Each row is where one point has got to under a steady rotation. How many ticks took it there?
The counts run from 0 to 194.
[105 142 128 118 120 130 165 125 134 125 132 135 110 126 120 131  81 108
 162  95 126  73 184 129 101 144 155  82 103 112 122 116 120 142 164 110
 153 109 110 184 109 100 141 154 129 139  83 112 143 117  95 152 125 126
 111  99  62 166 158 134 134 171 136 149  76 110 166 141  99] => 43
[129 126 108 156 104 114 174 134 178 120 117 136  77 104 150 109 115 106
 153  94 117 111 162 114 102 136 132 111  92 104 127 105 147 118 161  81
 124 118  67 163  85 114 152 128 156 135 121 114 160 118  88 127 140 114
 111 104  98 115 156 164 112 182 137 115  66 120 148 114 108] => 188
[138 135 113 145  95 137 183 146 141 107 143 131  85 123 133 116 128 125
 131 113 123 105 162 141 111 118 177 120  99 107 131 125 147 120 163  78
 130 121  47 157  83 113 147 153 142 114 111 125 143 109 111 129 138 104
 104  87  93 120 148 153  63 188 159 131  65  93 147  93 130] => 54
[120 129 110 115 125 111 146 129 170 115 137 130  95 124 144 134 104  67
 130  98 144 108 173 130 120 129 184 115  90  96 101 109 117 129 178  82
 140 118  84 187 101 119 150 164 130 124 116 124 172 109 108 141 137 100
  92 110  92 149 134 172 121 172 122 122  54 120 139 141  96] => 181
[101 129  82 149 114 168 186 111 119 135 119 111  90 107 132 133  91 134
 152  95 117  94 179 129 116 118 152 118 111 122 118 127 165 126 151  95
 154 106  71 157  96 107 150 147 149  96 109 119 120 147 119 149 131 136
 107  92  89 147 155 146 105 168 177 151  81 103 162 111 134] => 192
[108 138 120 118 108 133 193 125 136 114 119 146  89  93 130 106 101 128
 139  78 122  96 147 128 114 111 149  91 124 118 105 138 145 130 167  98
 163 131 101 180  97 124 161 130 144 119  60 109 105 143 106 151 112 153
 104 121  73 137 169 133 117 143 160 128  84 116 140 153  95] => 57
[124 146 119 121 121 108 177 142 144  95 122 150  80 115 157 123 101  83
 113  78 156  93 136 100 136 119 149 105  76 109 102 133 155 122 168  81
 167 126 102 160 104 122 144 144 148 100 106 104 143 123  96 150 115 116
 106 132  79 123 137 187 117 159 140  96  74 131 143 126  79] => 100
[105 139 142 155  80 118 132 149 157 117 128 124  88  97 150 100 132  87
 119  88 129  78 158 129 126 102 143  89  78  95 101 140 123 107 134  78
 156 126 101 174  94 133 192 146 142 142 118 110 123  96 102 143 137 121
 123 132 103 133 134 166 128 171 167 132  74 115 146 143 100] => 84
[125 165 118 134 121 113 200 129 134 127 140 139  98 123 150 116  94 104
 153  83 133  89 152 106 136 125 142  73  92 138 126 121 163 154 189 108
 147 114 107 159 120 112 144 132 133 121 101 115 156 127  81 171 115 119
  93 102  86 137 157 141 106 156 173 113  73 121 155 111 113] => 50
[132 136  85 119 102 108 164 121 163 133 123 132  68 126 111 138 103 106
 114 103 150  97 164 137 137 151 183 119  87 112 124 132 158 121 155  74
 130 123  63 166  95 120 146 147 144 112 142 113 196 123 109 138 136 115
 116  86  95 130 139 167  85 195 143 126  88  85 128  90 118] => 113
[108 131 106 137  96 142 166 128 147 106 131 141  72 114 128  99 143 140
 122 100 137 100 150 148 156 139 163 125 100 110 109 135 166  97 149  65
 152 136  62 141  79 124 157 139 154 119 102 128 156 138 118 125 122 120
 119 119 103 124 157 171  84 185 155 137  92  86 134 113 128] => 157
[111 148 112 143 105 116 154 131 133  87 141 136  86 148 151 119 116 117
 134  96 140  73 153 135 153 131 162 104  89 103 136 121 143 121 140  91
 137 112  63 154  80  93 124 146 116 123 114 121 166 100  89 139 128 103
 115  94 105 131 144 160 108 207 158 131  67 112 165  91 142] => 1
[115 130 112 115 105 116 149 109 135 119 139 147  90 125 113 118  94 134
 113  95 139  74 155 139 149 142 177 101 110 108 136 138 172 128 140  97
 140 123  60 164 121 119 143 156 125 119  99 109 191  98  83 117 104 118
 105  98  72 156 152 147 104 193 142 154  99 104 165 111 122] => 60
[ 85 138 134 145  70 140 136 110 124 124 135 125  86 102 120 105 120 136
 116  90 119  66 173 132 138 126 172  95  90  91 105 156 139 111 120  78
 162 147  89 153 116 121 186 165 141 128 100 108 146 120 106 128 126 151
 115 111  92 148 155 145 122 171 169 162 102  95 157 125 125] => 75
[110 146 127 136  99 123 144 121 142 117 132 125 103 115 140 115 108  99
 104  87 157  77 170 120 163 104 155 113  81  96 101 147 149  97 128  65
 171 131  97 169 109 119 171 161 112 119 115 115 139 109  91 139 120 126
 128 124 114 158 131 173 127 184 143 158  75 111 134 122  93] => 83
[114 144 113 115 112 152 169 108 120 126 118 142 115 129 129 117  92 145
 127 102 155  77 175 145 136 100 167 116 109 114  98 157 160 102 144  90
 171 132  81 174 106 113 144 148 110 113 102 111 134 115  92 139 104 135
 108 109  78 167 148 145 104 197 138 166  76  87 131 125 104] => 141
[137 150 107 140  88 128 142 127 166 126 109 127  61 116 103  92 116 119
 141 103 134  63 181 135 111 129 148  98  84  97 126 137 131 119 140  66
 135 130  69 174  98 124 184 132 141 153 118 126 145 119 103 133 146 129
 130 101 116 133 156 152 112 192 149 138  97 103 134 108 128] => 120
[ 98 154 106 128 105 140 177 143 150 119 121 113  61  98 127 124 105 107
 131  80 130  96 151 112 115 134 147  76  86 120 109 139 128 135 169  76
 162 126 116 153  87 110 166 135 152 123 100 118 122 160 139 179 130 152
 111 117  94 125 157 154  87 140 193 104  87 102 147 127 107] => 116
[104 127  97 137 108 167 151 120 146 123 116 132  81 103 108 104 130 152
 138 112 111  95 170 157 136 109 170 115 126 112 130 130 154  97 150  78
 135 130  59 171  80 124 153 137 129 121  98 124 146 125 109 126 150 143
  98 108 103 134 169 141  99 191 168 136  89  93 155 117 130] => 156
[100 164 108 120 104 150 150 113 119 129 139 126  96 114 101 117 110 123
 134  94 127  56 162 122 146 112 162  82 107 130 121 148 170 118 150  90
 159 127 109 176 110 127 165 143 118 110  86 104 128 121 103 157 127 162
 112 114  93 157 169 130 107 155 196 141  85 112 161 132 134] => 66
[127 141 133 121 102 112 158 143 163 110 128 145  90 112 144 114 117 104
 142  93 130  81 165 138  96 114 159  99  99  98 109 134 101 126 171  92
 153 128  86 192  93 117 172 137 128 140  85 123 136  98  95 142 126 113
 104 116  80 150 157 148 127 172 125 108  68 120 146 143  90] => 137
[119 126 106 132  90 134 159 140 165 122 127 140  52 106 118 118 129 113
 120 102 105 109 159 142 130 126 175 121 112 109 116 126 150 123 167  67
 123 127  71 170  87 149 169 131 141 137 101 130 127 115 112 127 150 120
 106 107  79 133 143 159  98 192 158 120  93  89 130 136 103] => 62
[122 134 119 112  96 104 132 135 158  98 135 165  70 137 127 107 131 108
  93  91 165  92 135 144 138 142 180 100  92  83 118 141 121 121 137  71
 137 137  71 170  93 119 159 139 113 140 107 122 179 101 100 126 121 113
 113 118  88 128 152 154 106 185 125 116  83  96 139 123 103] => 69
[114 141  93 149 115 133 193 124 130 120 112 124  90 107 147 114  87 144
 129  95 119  95 173 133 146 132 135 109  88 128 117 130 180 119 150  84
 170 124  67 146 106 109 140 154 150  93 110 113 152 131  99 129 107 125
 131  95  88 130 134 154 100 191 146 164  97 100 151  82 127] => 193
[112 147 134 106 124  98 189 123 141 114 114 152  99 131 152 123  88 106
 152  76 140  99 151 118 109 131 146  82  86 113 107 114 117 146 176  96
 154 117 107 167 117 100 139 142 141 133  92 105 157 133  86 148 102 120
 114 119  65 150 163 149 131 173 129 146  73 118 158 133  89] => 42
[111 132 109 171  92 122 142 139 147 112 122 122  82 123 154 120 115 108
 130  82 115  79 176 127 133 139 144 101  77  98 121 128 142 120 141  75
 147 114  68 144  96 101 166 159 137 140 124 121 144 111 102 151 150 116
 137 111 112 132 133 185 118 211 155 145  93  90 167 104 123] => 179
[ 87 145 106 143 111 139 170 120 122 120 154 104 105 138 129 122 128 116
 134 100 140  94 162 133 164 127 170 101  97 120 112 135 147 115 171  95
 159 125  96 142  90  92 151 151 131 116 121 117 164 150 124 176 150 133
  99 106 110 149 147 163  99 181 198 160  60  96 155 104 145] => 81
[114 125 125 146  95 113 153 117 162 118 129 122 102  80 155 123 102 101
 113  80 133 104 170 105 129 122 166 113  96 108 100 122 139 109 150  90
 173 130 103 180 110 133 182 166 139 104 111  96 151 109  70 128 128 108
 111 122  71 144 140 163 130 168 129 145  75 131 149 154  86] => 92
[122 158 131 131  90 108 155 130 140  96 128 144  78 130 123 103 128 117
 119  99 146  67 138 150 157 139 156  94  82 104 137 149 163 123 134  77
 132 136  70 151  95 107 149 132 136 142 119 118 167 105  87 134 120 128
 132 110 106 127 151 158  89 189 167 130  97  92 153  81 128] => 68
[108 126  76 138 106 128 150 129 137 132 120 118  62 120 112 133 103 118
 131 102 119  85 174 146 117 146 171 106  95  99 127 131 150 131 141  84
 132 118  65 144  97 110 153 156 138 132 135 122 158 116 118 132 142 127
 124  82  99 112 145 165 103 195 175 141 109 101 162  93 140] => 112
[ 82 147 106 126 132 114 155 118 145 127 125 136  88 134 113 111 110 108
 134  85 131  68 148 134 177 159 150  82 101 123 131 119 161 126 165  88
 144 120  90 153 111  99 136 123 124 138 101 110 185 147  89 151 137 137
 121 119  92 146 168 154 113 189 176 146 108 100 175 115 117] => 162
[115 149 101 144  98 142 166 134 151 131 119 111  83 116 127 122 106 114
 118  96 133  76 181 137 123 118 145  97  77 114 105 161 147 108 142  69
 157 119  88 149  98 115 178 154 150 135 127 118 122 138 127 154 136 138
 139 106 115 137 134 168  98 175 173 152 101  89 133 106 112] => 31
[ 92 115 105 110 132 103 157 131 166 105 131 156  81 107 130 140 104  97
 114  88 145 125 152 138 137 142 186 126 104  98 106 117 132 125 172  82
 146 125  82 170  86 123 150 152 139 108 101 109 165 128 122 129 121 115
 110 122  60 113 148 173 114 182 115 102  75 118 141 136  82] => 11
[107 147 111 139 106 117 139 116 143 123 130 127  98 142 119 105 124 112
 128 111 156  93 168 136 156 148 157  99  95 104 129 119 146  97 146  73
 147 129  65 159  92  92 158 157 137 130 128 115 204 117  96 124 127 115
 120  95 118 130 154 159 119 191 149 156  71 103 164  94 137] => 171
[141 140 112 121  96 118 193 132 153 102 144 158  91 125 150 105 122 125
 118 102 146 127 144 136 120 127 177 120  97 116 114 129 146 117 179  77
 155 127  66 168  93 128 145 146 141  94 105 107 161 121 113 138 113 101
  98 103  76 134 147 157  84 171 129 113  72 115 117 116 106] => 55
[109 142 125 132 114 143 198 140 134 106 145 139 103 118 146 110 122 134
 165  98 124 124 160 132 121 125 157  96 114 131 134 112 131 135 180 111
 140 119  83 155  74  96 136 134 142 121  95 123 167 157  99 162 129 118
  73  97  90 152 165 130  89 188 153 136  49 105 154 109 118] => 139
